Which row each row swaps with, under one turn or mirror
dabe: [-0.24,  1.09,  0.52,  2.69, -0.36,  0.31,  1.06,  0.20, -2.06, -0.95,
  0.48,  0.45, -0.47, -0.33, -1.75, -0.09, -1.70, -2.30,  0.02]
rigo: [-0.61,  1.72,  0.52,  0.17,  0.70,  0.34, -2.45, -0.05,  2.34, -1.35,
  0.13,  0.91, -1.46,  0.15, -0.82,  0.97,  0.66, -2.41, -0.68]
Das: [-1.57,  0.76, -1.23,  0.63,  0.12,  0.02, -0.44, -0.19,  0.14,  2.92,
  0.01, -0.28, -0.67,  3.61, -1.13,  0.73,  0.51, -1.61, -1.47]
zunu: [-1.66,  0.79, -0.34, -2.61,  0.13,  0.82, -0.72, -0.52, -1.78,  2.77,
 -0.49, -0.60,  1.52,  0.87, -1.41,  1.45, -0.69,  1.84, -1.04]
zet: [ 0.00,  0.44, -0.72, -0.37, -0.52, -0.21, -3.24, -1.15,  0.79,  0.18,
 -0.13, -1.72,  1.70,  0.64,  1.01, -0.61,  0.56, -1.33,  3.08]
gep: [-1.97,  1.62, -0.10,  0.71, -0.26, -0.40, -0.56, -0.54, -1.10,  0.02,
  0.90, -0.14, -0.44, -3.50, -2.70,  0.37,  0.82, -1.11,  1.87]
fuzup: [-0.95,  1.53,  0.40, -0.34, -0.06,  0.55, -0.01, -0.03, -3.52, -2.15,
 -0.10,  0.45, -0.36,  0.25, -1.93,  1.80, -0.36, -0.96,  2.67]
lifi: [-0.50, -0.25, -0.45, -0.57,  1.27,  0.00, -0.68,  0.07, -3.43,  0.20,
  0.93,  0.08, -0.37,  3.98, -0.08,  0.78, -0.80, -0.18,  0.46]
bamu: [-1.78,  0.84,  0.74,  3.92,  0.96,  0.44,  0.54,  1.34, -1.22,  0.95,
  1.29,  0.83, -0.17, -0.14,  0.16,  0.41, -0.66, -2.65,  1.81]
Nesan: [-1.18,  0.26, -1.12,  2.13,  1.86,  2.13, -1.65,  0.75,  1.72,  0.28,
  1.90,  0.29,  1.63,  1.96,  0.16,  1.24,  0.58,  1.22,  1.59]
Kolor: [-1.54, -1.01, -1.89,  1.17, -0.30,  1.11,  0.21,  0.29,  0.00,  2.65,
 -0.60, -1.84,  1.81,  1.91, -1.52,  0.05,  0.37, -0.90, -0.62]
simug: [-0.35,  0.87,  0.68, -1.38, -0.62, -0.03, -0.38, -0.53, -1.17,  2.13,
 -0.69,  0.66, -1.93,  0.67, -3.90,  1.43, -1.65, -0.60,  0.77]
vubo: [-1.32,  3.05,  1.68, -0.55, -0.68,  1.83, -0.43, -0.99,  0.68, -2.26,
  0.85,  0.08,  0.16, -0.61, -1.48,  0.56, -0.76, -1.66,  0.89]
mez: [-0.53, -0.83, -0.49,  1.38,  0.88,  0.14, -1.60,  0.43, -2.10,  1.95,
  0.70, -0.30,  0.16,  3.13,  1.42,  1.20,  0.42,  0.12,  2.89]
moto: [-1.49,  1.15,  0.66,  0.74,  1.70, -0.46, -0.67, -0.32, -2.49,  1.42,
 -0.04, -0.67, -0.14, -1.12,  0.52, -1.29,  0.39, -4.09,  1.69]
vof: [-0.75,  0.27,  0.32,  1.42,  2.30,  1.11,  1.26,  0.85, -0.57, -0.06,
  2.18,  0.86, -1.46,  0.20, -1.57,  0.20, -0.70, -0.94,  3.65]
gipi: [-1.27,  2.30, -0.28, -0.41,  3.13,  0.30, -1.82, -0.44, -1.67, -2.41,
  0.52, -0.43, -1.57,  0.91, -1.55,  1.00, -0.30,  0.62,  1.96]
nesak: [-0.79,  1.20, -0.04,  0.53, -0.28,  0.48,  0.17, -0.33,  1.14,  0.59,
  0.41, -0.55,  0.79, -3.80,  0.36,  0.80, -0.05, -0.20,  1.86]
Lugub: [-1.74,  1.59,  1.03, -1.21, -0.12, -0.57,  1.03, -1.38, -1.01,  2.25,
  0.01, -1.67,  0.20, -0.45,  1.40,  0.07, -0.37, -3.06,  0.25]
dilav: [-1.68, -0.69, -0.33, -0.02,  2.07, -0.04,  1.94,  0.34, -3.72,  1.34,
  1.43, -0.56, -0.35,  1.59,  0.50,  1.32, -0.25,  0.68,  1.24]
Zasev: [-0.78,  1.28, -0.01,  0.38,  1.36,  0.49,  0.36,  0.08, -2.61,  0.45,
  0.09,  0.26,  0.05, -3.64,  0.26,  0.20,  0.15, -0.45,  1.36]
pov: [-0.66, -0.40,  0.82, -0.39,  0.26, -0.04, -2.64,  0.05, -1.38, -2.32,
  0.77,  0.57, -0.54,  2.22, -1.25,  1.06, -1.20,  0.23,  2.38]
vek: [-0.65, -0.07, -1.29,  1.43,  0.33,  1.04, -0.20,  0.00, -0.89,  3.67,
  0.56, -0.94,  1.08, -1.62, -1.10, -0.40, -0.16, -0.46,  3.96]
kebo: [-2.37,  0.63,  0.89,  0.15,  0.73,  1.90, -2.21,  0.74,  0.34, -0.18,
  2.41, -0.61, -3.29,  0.52, -0.57, -1.06, -0.56, -1.18,  1.73]
zera: [-1.42,  0.76,  0.12, -0.39,  1.87,  0.37, -0.29, -0.17, -3.22,  2.00,
  0.43, -0.01,  0.78,  4.16, -1.42,  0.91, -0.67,  0.11,  0.30]
kur: [-2.46,  1.22, -2.10, -1.27, -0.96,  0.53, -1.64, -1.38, -0.98,  1.70,
 -0.11, -2.63,  2.22,  0.63, -0.96, -0.06,  1.14, -1.00,  1.93]
gevu: [-2.07, -0.05,  0.49,  1.66,  1.62,  1.02, -1.47,  3.13,  1.01,  0.69,
  0.18,  0.62, -1.59,  1.01, -0.61,  0.59,  1.44,  0.24,  2.15]
gufo: [ 0.46,  2.00, -0.20, -1.52,  1.03,  2.07, -2.61, -1.52, -0.57,  0.99,
 -0.51,  1.06,  0.19,  0.63, -1.67,  1.19, -0.48,  1.12, -1.02]
vip: [-0.86,  0.01, -0.59, -1.50, -0.07,  0.52,  0.15, -0.25, -0.06,  0.50,
  0.23, -0.13, -0.41,  0.69, -1.85,  2.29, -0.60,  2.93, -0.27]
zuru: [-1.45,  1.31,  1.69, -0.33, -0.18, -1.46, -2.49, -0.73, -1.00,  1.13,
  0.57,  0.10, -1.54,  1.13,  0.92,  0.17, -1.18, -3.11,  0.69]
Vikin: [-2.01, -0.82, -0.35,  1.82,  1.26,  0.39,  0.47,  1.18,  1.12, -1.43,
  1.61,  0.13,  0.69,  0.12,  1.17, -0.65,  0.75, -0.09,  2.66]
viz: [-1.35,  0.09,  1.07,  0.22,  0.06,  0.12, -1.53, -0.15, -1.46,  0.92,
  0.08, -1.46,  0.92, -0.14,  2.17, -0.76, -0.12, -3.69,  1.71]
togut: [-0.46,  1.40,  0.49, -1.63, -0.63, -0.31, -0.11, -0.72,  2.11, -0.85,
  0.05,  0.51, -0.07,  3.12, -0.57,  0.56, -0.02, -0.55, -0.70]
firid: [-1.68, -0.02, -0.29,  0.80,  1.79,  2.33, -2.49,  0.06, -0.68,  0.56,
  0.39,  0.10,  1.00, -2.86,  0.02, -0.05,  0.57,  0.28,  1.52]
Meda: [-1.87,  1.73,  0.82, -0.93,  1.30,  1.11, -2.57, -0.71,  0.77,  0.77,
 -1.13, -2.88,  2.17,  0.39,  0.24,  0.81,  1.05, -0.52,  2.63]
galov: [-1.80, -0.02, -2.77, -0.09,  0.89,  2.65, -0.41,  0.29,  0.11, -0.07,
  0.94, -1.51,  0.65,  1.31, -1.03,  0.40,  2.60,  1.35,  1.75]
sizep: [-2.38, -0.57, -0.30,  0.93,  0.02,  0.14, -1.14,  1.41, -1.86,  1.70,
  0.67,  0.51,  0.37,  1.04, -0.87,  2.15,  0.01,  2.78, -0.01]
Veg: [-0.89,  1.71, -0.98, -0.38, -0.70,  0.64, -0.43, -0.81, -1.00,  2.27,
  0.23, -0.60,  1.78,  1.22, -3.18,  2.43,  0.96,  1.67,  1.27]
Lon: [-1.07,  1.05, -0.15, -1.44,  0.36,  1.24, -0.25, -0.44,  2.24,  2.93,
 -0.19, -1.38, -0.26,  2.30, -1.55, -0.01,  0.45, -1.76,  0.60]
nit: [-0.36,  3.21,  0.18,  1.24, -1.24, -0.82, -0.77, -0.64, -0.12,  1.41,
 -0.61,  0.01, -0.52, -2.29,  0.83,  0.53,  0.19, -1.33, -0.13]
vipos: [ 0.73,  1.88,  0.17,  0.32, -0.06,  3.46, -1.15, -0.40,  0.58,  1.91,
  0.32, -0.66, -0.61,  2.98,  0.43,  0.75,  1.06, -0.04,  2.38]
Vugo: [-0.06,  4.32,  0.28,  0.84,  0.14,  0.58, -1.38,  0.39,  2.39,  1.65,
  0.76,  0.06, -0.49,  2.13,  0.22, -0.34, -0.74, -0.66,  0.35]

viz pairs with lifi
vubo pairs with galov
vip pairs with nesak

